Each row has a name. Each question is about the rows just above it.

+3.59, +7.84, +7.89, +6.97, +7.37, -5.36, +3.46, -6.12, +7.87, +4.80, +0.42, +0.08, +5.74, -3.38, -1.32, -4.33, -3.27, -3.34, +0.35, -2.68, +5.97, -2.73, -1.94, +2.32, -0.44, +3.65, +2.02, +3.33, +0.52, +2.51, -7.51, +0.21, -2.56, +1.34, -2.72, +0.99  A
+4.57, -5.68, +6.76, -7.63, -6.11, -7.55, -5.90, -3.08, +1.83, +6.54, +0.61, -7.43, -6.44, +4.57, -7.41, +2.59, +0.88, +1.94, +7.29, +3.56, -1.78, +6.06, -6.99, -7.81, +3.26, +7.88, +6.84, +4.44, -7.16, +4.73, +1.00, +2.32, -1.03, +1.23, +2.32, -0.92  W
+5.53, -4.00, +2.28, +6.53, -0.62, +5.26, +4.02, -7.97, -2.39, -2.78, +6.74, -4.23, +2.88, -4.43, -5.94, -2.79, -6.38, -4.86, -0.14, +8.16, +1.46, -3.83, +2.27, +0.77, -4.46, +5.84, -4.18, -8.18, +5.45, -3.41, +6.07, +5.24, -2.29, -4.91, +0.44, -3.84  R
+7.87, +1.04, -2.62, -4.73, +6.68, -0.98, +2.65, -7.78, -3.68, +2.19, -2.86, -3.70, +2.93, +2.45, +4.55, -1.26, +7.34, -4.36, +1.21, +2.49, -6.57, -5.15, -3.51, -0.69, +5.52, +1.96, -0.21, -6.35, +6.26, -4.60, +2.76, +3.37, -7.68, -0.51, -1.87, -0.48  E
What comes right after +5.74 in the named rows? : -3.38
Right after +6.53 comes : -0.62
The entry that follows +6.07: : +5.24
Right after +5.24 comes : -2.29
Right after -6.12 comes : +7.87

-2.94, +1.18, -3.32, +0.18, +4.56, +8.82, -3.31, -3.67, -2.26, +2.42, -1.62, +2.92, +3.64 : M
+1.78, -0.79, +0.38, -0.42, +4.87, +7.43, +8.83, +2.81, +2.77, -3.83, +4.57, -1.54, -9.26 : D
-2.94, +1.18, -0.72, +0.18, +4.56, +8.82, +1.21, +6.58, -5.19, +0.28, +1.62, +1.82, +3.57 : V
-2.94, +1.18, -0.72, +0.18, +4.56, +8.82, -3.31, -3.67, -2.26, +2.42, -1.62, +2.92, -2.04 : H
-3.13, +1.60, +0.41, +1.53, +2.02, +5.77, -3.53, -8.77, +2.92, +3.10, +2.01, +0.88, -2.18 : N
-2.94, +1.18, -0.72, +0.18, +4.56, +8.82, -3.31, -3.67, -2.26, +2.42, -1.62, +6.15, -8.52 : C
The entry that follows -5.19: : +0.28
What comes right after -1.54 in the named rows? : -9.26
The entry that follows +4.57: : -1.54
Right after +2.02 comes : +5.77
What comes right after +0.28 in the named rows? : +1.62
The entry that follows -3.53: : -8.77
The entry that follows +7.43: : +8.83

+0.03, -1.13, +1.19, +0.62, -3.07, -0.26, +2.57, -6.06, +0.46, +1.33, -3.46 : G
-8.38, +5.22, -7.47, +6.16, +5.37, -0.03, -5.72, -0.37, +0.21, +0.64, -5.75 : P
+4.88, -2.03, +3.21, -0.52, -5.12, -0.93, +3.95, -1.04, +2.02, -1.66, -6.07 : J
+0.61, -1.12, +1.62, +1.19, -3.83, -0.49, +2.90, -0.91, +0.72, +1.21, -2.76 : U
-5.67, +2.24, -6.23, +4.98, +3.70, +0.76, -4.77, -1.78, -0.56, +1.75, -6.10 : X
+4.88, -2.03, +3.21, -0.52, -5.12, -0.93, +3.95, -1.04, +2.02, -1.66, +4.33 : L
Right after -3.83 comes : -0.49
What comes right after +3.70 in the named rows? : +0.76
The entry that follows -0.03: : -5.72
What comes right after -1.12 in the named rows? : +1.62
What comes right after +0.61 in the named rows? : -1.12

